[28 98 24 17 93 86 54]	54
[ 334  123  304 -559  367  505 -171]	304
[55 77 86 76 53 31 24]	55
[ 29 214 129 177  19]	129
[7204 9994 1113 8290 3822]	7204
[377 875 358   3 394]	377
[ 252 -980  732  515  445]	445
[ 538 -234 -426  714 -720]	-234
[80 60 20 73 64 28 27]	60
[ 15 -29  35  46  -5  35 -23]	15
---
[-31 -23  20  45 -17  65]
65, -31

[-24 -28  -7  75  13 -62]
75, -62

[ -6  73  68 -26 -63  15]
73, -63

[69 46 39 60 48 56]
69, 39

[[ -5   2 -13 -16  11]
 [ -7 -15  25  61  41]
 [ -1 -10   3  21 -29]]
61, -29

[30 71 13 23 15 14 45]
71, 13

[[ 36 -12 -11   3]
 [-59 -27 -21 -38]
 [ -8  65   6 -25]]
65, -59

[  8  -5   2 -62 -15  25]
25, -62
---
[[  2 -38 -17  -6 -53]
 [  4  23 -34 -68 -59]] ⇒ -17

[[  4   4   7  23]
 [ 14   8 -16   2]
 [-46  43   0  69]] ⇒ -16

[[-65 -69 -72 -68  14  74 -19]
 [ 70  65  59  56 -15 -66  25]] ⇒ -72

[[-29 -25  27   1 -16  68]
 [-17 -32  62  24 -22 -52]
 [-33  41 -25 -20  17 -10]] ⇒ 62

[[ 12 -51 -32  10  55]
 [ 18 -49  21  19 -46]] ⇒ -32

[[-14  49 -15 -13  -2]
 [ 15  10  -7   7  -2]
 [ 14 -11  22  57  16]] ⇒ -7
---
[[-40 -36  -5 -49  -7 -14 -64]
 [ 18 -33   0 -51  24   5 -45]] --> 18

[[-14  12 -19 -63  -5]
 [-15  -2 -25 -63  -4]
 [  7 -41  53  38 -55]] --> -15

[[  1  24  71  12]
 [-14 -18  36  72]] --> -14

[[  9  10 -28 -31 -14 -50]
 [  5  11 -30 -30 -13 -57]] --> 5

[[-13   9 -13  34   1  62  34]
 [ 11  35 -19 -56  59   7 -56]] --> 11

[[ 65 -57  72  59  50  63]
 [-63  29  13  38  73 -47]
 [-70  67  30  30  41 -61]] --> -63

[[  0  69 -14 -10  60  15  18]
 [ 17  -4 -30   2  12  31   4]] --> 17
---
[[17, 42, 66, 34, 73],
 [47, 50, 63, 21, 90]] Answer: 73, 47

[[333, 358, 416, 311, 89, 901, 892],
 [549, 220, 307, 274, 183, 777, 758]] Answer: 892, 549

[24, 87, 62, 53] Answer: 53, 24

[[4, 5, 5, 7, 6],
 [2, 4, 3, 5, 5],
 [3, 3, 2, 2, 2]] Answer: 6, 3

[[45, 33, 32, 21, 28, 34],
 [77, 45, 42, 0, 26, 49]] Answer: 34, 77

[8234, 7128, 8709, 1570] Answer: 1570, 8234
---
[[37 30 26 20 58 90 12]
 [43 29 19 22 57 91 14]] --> 37, 14

[[6 2 6 5 5 6]
 [5 2 7 4 5 7]] --> 6, 7

[-572  115  762  890  118  410] --> -572, 410

[141  53  97  23  86 200] --> 141, 200

[  8  33 -27  43  -7] --> 8, -7

[4 8 3 4 2 4] --> 4, 4

[203  69  52  95  65] --> 203, 65

[5871 8000 2532 3939 3540 1822 6463] --> 5871, 6463

[[710 579 691 937]
 [577 618 674  52]
 [708 599 702 923]] --> 710, 923
---
[ 88  19 238  11 251 148]: 238

[[ 985 -403  126 -137 -156  228 -751]
 [-136  851  569  537  875  645  311]]: 569

[[5038 1981 3596 7966 8755]
 [1542 2404 3252 7544 8702]
 [5358 3721 2560 7680 7181]]: 2560

[[7071 6447 5056 6098 5272]
 [8885 6527 9599 6157 2407]]: 9599

[[4 2 9 8 7 7 7]
 [7 8 4 4 5 7 6]
 [5 5 7 7 6 6 6]]: 7

[[-633 -497 -276  354  538 -365]
 [  43  523  429 -332   -6 -137]
 [  20   99  -59  -42  518 -314]]: -59
---
[1814 6921 6268 8405 2220] value 8405, 6921

[772 488  88 583 415 741] value 772, 741

[ 213  821  993 -559  697  953] value 993, 953

[5435 2191 9445 8501 5863 6296 7670] value 9445, 8501

[[-696 -597 -189  781]
 [ 363 -859   52 -895]
 [ 107 -962  -22  -62]] value 781, 363

[78 20 70 46 56] value 78, 70

[215 622 795 183] value 795, 622

[-41 -43  26  16  45] value 45, 26
---
[[-42   7  31  41 -69]
 [ 33  54  59  -9  -1]] ans = -9

[[ 16  -3 -12  19   0  10 -14]
 [ 20 -13  50 -55 -39 -26  33]
 [-11   8 -42  47  19  22 -31]] ans = -39

[[ -4   0  41  73]
 [ 16  11  20  15]
 [ 21  19 -49 -44]] ans = -4

[  3 -29  13 -24  17   8 -60] ans = -24

[[ 23 -12 -18  55 -27  65]
 [-34  -8 -23   9  26  26]
 [-52 -10  15  54 -63  42]] ans = -34

[-67  53 -64  65  57  69 -71] ans = -64

[-27  24  54 -46  17 -22  18] ans = -22
---
((2, -17, 11, -7, 2, -8), (2, 1, 0, -22, -11, 8), (3, -7, -61, -6, 5, 0)) → -17
(62, -29, -9, -63, 73) → -29
(36, 33, -70, 20) → 33
(-41, 29, 58, -24, 13, -60) → 29
(-3, -38, -6, 62) → -38
((13, 1, -67, 16, -1, 55, -23), (-48, 9, -32, -12, 4, 54, -2)) → 1
(8, 29, -57, -11, -36) → 29
(41, -29, 31, 22, -60, -29) → -29
---
4030  3412  3206  8515 -> 4030
 26  -23  -48   12   16  -21 -> 26
4169  2555  9356  7180  4252 -> 4169
945  574  699  124  795 -> 945
90  33  92  39  10 -> 90
-635   -29   -66  -567   820   758 -> -635
9931  1790  1670  1197 -> 9931
643  781  136  181  301  201  813 -> 643
 20   35   14  -29 -> 20
---
[[-55 -41 -25 -49 -23  -6]
 [-45 -34 -12 -16  -3  -1]] ans = -12

[[ 25  34  69 -15]
 [  4 -39  30   0]] ans = 30

[[ 54 -55 -62  22 -57 -17]
 [-59  50  36  13  35  26]] ans = 36

[[-18  16  -4  22  42 -41   1]
 [-10  32   0   8 -55   6   0]] ans = 0

[[  5 -15  -2   7 -20]
 [-26 -12  10  49 -55]] ans = 10

[[  9 -33 -47  -3 -44]
 [ 28  13   9  65   9]] ans = 9

[[ 30 -53 -41  16   9  20]
 [ 49 -32 -65  -2 -14   7]] ans = -65
---
-0.8,-0.3,-1.3,-0.1,1.9,1.1,-1.7 => -0.3

1.785,-0.827,0.013,-0.887,1.346,-1.079,0.330 => 0.013

0.13,0.07,-0.16,-0.13,-0.15,0.14,-0.08 => -0.08

79.85,79.58,187.86,-205.87,-80.17,-115.51,-146.41
-220.58,-46.00,-99.10,-189.11,-138.05,58.63,41.88
39.09,52.03,-40.07,-83.09,74.92,-17.35,-96.83
=> -46.00

-0.126,-0.040,-0.026,0.139,-0.066,-0.063,0.169 => -0.040

-150.9,172.3,-81.2,2.6,-209.3
61.8,62.2,-23.7,92.8,21.2
-38.6,-27.8,-74.1,-127.9,-160.3
=> -27.8

-42.643,-1.920,120.057,37.197,129.338
59.368,73.932,-65.674,-91.232,-229.440
-65.388,-16.539,103.434,77.896,212.541
=> 37.197

1.40,-1.69,0.86,0.50,1.80,0.38,-0.62 => 0.50

0.52,-1.03,0.45,0.74,-0.06
0.49,-1.55,-0.21,-0.37,2.11
-0.07,0.05,0.20,0.69,1.42
=> 0.20

12.301,9.512,4.970,-10.013,-15.478,-11.605,4.034 => 4.034
